The rows of X fall into 3 groups, and each row is roughly a mix of its group's hidden directions.
X (87 x 14):
[[-12  10 -42 -24 -38  40  19  11  28 -28 -14 -14   6 -21]
 [-17  30 -15 -12  13  15  33  14  19 -34 -31  12 -50 -10]
 [-11  32  30  35 -17  -5 -14 -14 -10  43  27 -21  31  20]
 [-21  51 -41 -12 -25   3   0  -1  33 -29 -21 -15 -16   2]
 [ -6  20  35  37 -11  21  15  -8   0  46  20 -23  39   4]
 [  7  -9 -48 -25   9 -11  15  -8  29 -49 -33  -3 -19 -15]
 [-19  51 -22 -14   3 -16  22 -11  46 -19 -24 -25  -5  16]
 [-23  24  54  23   8  15 -17  33  14  33  14  11 -16  20]
 [-13  21 -36 -15  -9  23  13  17  10 -41 -26  14 -47 -21]
 [-29  64 -10  24 -18  -9  20 -18   8 -19 -10 -12 -31   9]
 [-21  44  28  34 -22 -11 -16  -9  11  30  21 -23  20  29]
 [ 27 -37 -13   6 -16 -12 -33 -23 -13  23  18 -16  53  -4]
 [-15  19 -25  -8  -8  29  13  22   3 -37 -23  21 -53 -22]
 [-27  25 -36  -4 -43  29  -2  12  36 -31 -13  -8 -21 -12]
 [ 28 -46   3  12   9 -42 -17 -31   6   4  11 -21  41  11]
 [ 23 -48 -40 -32   6  -6   8  -7  18 -40 -19  -8  14 -17]
 [ 10 -14   7 -54  16  44  15  30 -35  -1   2   1  24  -4]
 [-29  32  35  39 -17  34  11  26   7 -11   4   6 -37   2]
 [ 27 -33 -25 -28  38 -36  15 -20  -9 -34 -22   6 -10  -5]
 [-25  37  13 -20   0  30 -20  42 -19   8   3  29 -39   7]
 [  1   7 -29  26 -45 -12 -42 -33 -36  -2  18 -11  10  -5]
 [  2 -18  37   6  -3  48   3  27  -9  46  20   4  31 -11]
 [ 26 -32 -38 -24 -18   8 -41  -1 -17 -26   2 -19  36  -6]
 [ 18 -53  36  -3   4  30   2  20 -25  21  24   5  34  -6]
 [-11  -6  25  18 -17  52  -1  37 -29   0  12  28 -30 -18]
 [  4 -15 -41 -30   6   7  16   8   9 -48 -28  16 -36 -22]
 [-12   9 -31 -11  11 -25  29 -18  17 -39 -28  13 -50  -9]
 [ 16 -30  45   8  35 -18   5  -8 -28  44  19  11  19   9]
 [  7  -5 -41 -10 -17 -22  -7 -20  44 -37 -14 -36  25   6]
 [ -9   4  -1  20  23 -48   6 -15  36 -20 -21  14 -50   7]
 [ 15 -17 -42  -7 -40  12 -42  -9 -17 -21   9 -22  34  -9]
 [-14  20  50  25  -5  -9 -24   7 -14  43  31   0  13  30]
 [ -3  14 -53 -29  -7  -4  10  -5  36 -44 -30 -13 -10  -8]
 [ 12 -18 -26 -46 -12  46  16  22   5 -16  -6 -15  38 -17]
 [ 17 -32 -27 -17  25 -29  27 -16  24 -45 -27   0 -15  -8]
 [ -4  -4   8 -18  44 -15  38  12  41 -20 -27  15 -36   2]
 [ -5  19 -44 -19   2 -15  11 -10  10 -51 -30   4 -41  -8]
 [-29  40  22  -9  13  21  18  34   2 -10 -10  22 -52   8]
 [-35  36   4  22  -6  -8   8   4  39 -11 -13  14 -57   4]
 [  6  -1  29  35  -9 -17 -10 -23  -3  41  26 -24  46  17]
 [-24  51   4  28 -42   9 -28  -6 -20  26  22  -9   6  11]
 [  8   0  22  25 -15   0 -29 -11 -48  39  32  -6  33   9]
 [-17   9  24  25  15 -16  -3  19  68   0 -13   7 -32  12]
 [-24  57   9   3 -20  11 -41  14 -27  27  17   4  -9  18]
 [  5 -15 -47   2 -42   9 -23   0  24 -50  -8 -17   3 -14]
 [-18  36 -32 -32  -6  31  19  22   8 -24 -24  13 -36 -16]
 [-12   6 -17 -30  11   5   9  24   5 -42 -22  28 -57  -6]
 [ -3  -5  48  13  -3   9 -28  17 -18  50  33   5  24  17]
 [-23  41  -6  -8  13 -11  21   7  12 -37 -22  11 -56  10]
 [ -2  18 -60   0 -40 -18 -26 -30 -11 -25  -6 -10  -4 -10]
 [ 24 -57 -29 -29   1  22   4  12  -8 -34 -11  12   0 -29]
 [-11   4 -43 -14 -15   3  12   1  47 -46 -27  -4 -26 -13]
 [  8 -11 -12  -7  39 -44  35 -22  15 -25 -26  14 -35  -3]
 [ 15 -25 -39 -20  15 -31  13 -16  17 -51 -27   2 -21  -9]
 [ 32 -58  19   2  29 -29  -1 -20 -11  16  11  -3  33   4]
 [ 14 -17   9  32 -19   3   2 -27   0  34  19 -29  58  -5]
 [  6   3  24   5   5 -27 -13 -20  -4  47  24 -20  51  26]
 [-12  22  30  41 -33  -1 -32  -2 -10  33  32 -13  21  20]
 [-19  20  11  45 -55  25 -28  14  12 -13  18 -16  -1   6]
 [ -3   3  10  42   2 -27  26 -12  67  19  -9  -7   4  -2]
 [-15  30  10  36 -37   4 -15 -23 -44  33  27  -2   7   1]
 [ -1  -8  34  -6  -3  29 -34  32 -24  48  26  14  20   6]
 [  7 -16   7 -20  55 -33  19   1   8 -24 -23  21 -40   7]
 [-32  66   6  -6  -7   7  22   5  36   2  -8 -24   0  22]
 [-10  11   8  26  23 -40  42 -21  39   3 -18  12 -34  -1]
 [-13  -3  32 -18  15  45  16  50  -2   7  -1  31 -30  -7]
 [  4  -2  39 -25  33  24  41  20 -31  33   8  11  17   2]
 [ 10   2  10  16 -18   7   1 -22 -52  41  28  -9  44  -3]
 [ 24 -25  15 -11  58 -40  37 -14  -4   2 -14  14  -7   3]
 [-10  14 -10  49 -47  -9 -35 -11  24 -28   8 -23  -4   8]
 [-25  57  20  18 -23  21 -23  10 -20  35  19  -5   2  15]
 [  5 -28 -17 -24  -6  49  18  30   0 -39 -15  12 -18 -29]
 [ -9  12 -26  20 -59  22 -45   0  10  -5  14 -21  20  -5]
 [ -9   9  57  18  38 -10  21  17  19  37   3  16 -14  16]
 [ 22 -31   8  12  -3 -32 -35 -23  -9  27  23 -16  47  15]
 [ 11 -24 -21 -33  12   2  30  -2  43 -39 -22 -28  24  -1]
 [ -1  -5  51  28   5   7 -10   8 -40  45  28  19   0   7]
 [-10  20  51  32   2 -15  -9  -5  -4  42  26 -11  22  30]
 [ 23 -43  31  11  19 -20 -14 -12 -31  39  24   6  31   6]
 [-18  25  48  30 -12  28   5  13  -8  46  25  -4  16   9]
 [ -6   2 -42   5 -12 -22   6 -15  48 -41 -26  -3 -30 -11]
 [ 22 -16  22  10  39 -40  19 -32 -42  25   8  10   7   6]
 [-16  36 -34 -21   2   5  11   8   5 -42 -27  12 -49  -7]
 [ 22 -43 -22  -5  18 -41  21 -26  23 -39 -18  -6  -1  -5]
 [-10  24  45  38  17 -20  -5  -7 -26  40  15  19 -22  15]
 [-30  55 -14  -3 -29   8 -29  13 -20  -8   3  15 -41   8]
 [-22  13  15   6  12   1  -1  31  65 -15 -17   8 -40   9]]
Here is one row of each group, with its name. Which group are the others in?
[ -9  11  23  11  37 -27  57  -9  26  12 -16  17 -30   0]
<68>
[  0  -2 -40 -37  10  16  26  10  19 -43 -33   6 -26 -20]
<114>
[-21  59   2  22 -23 -21 -34 -16 -16  18  16 -13   0  27]
<22>

[ -4  38 -15  -8  35 -51   2 -30  -9  22 -15  17 -28   8]
<114>
[ 10   0 -29   5 -29 -32 -55 -28 -22  11  17 -12  27   9]
<22>
[-23  42  20 -18   2  31 -24  41 -21  20   7  23 -27  10]
<22>
[  8 -24  25  -9  44  11  28  14 -32  11  -7  39 -34 -16]
<114>
[ -1  -7 -50 -19 -32  18 -14  10  39 -41 -17 -15   5 -15]
<68>
[ 15 -47  -1  46 -25   0 -35   0 -18 -26  12  14 -20 -17]
<114>
[ -3  33 -41  15 -33 -30 -34 -39 -12  -3   3 -22  14   6]
<22>
[-36  36  33  17  -3  23  11  31  38  15  -1  11 -32   9]
<68>
[-27  61  17  10 -10  -9   4  -6  28  23   7 -28  18  31]
<114>
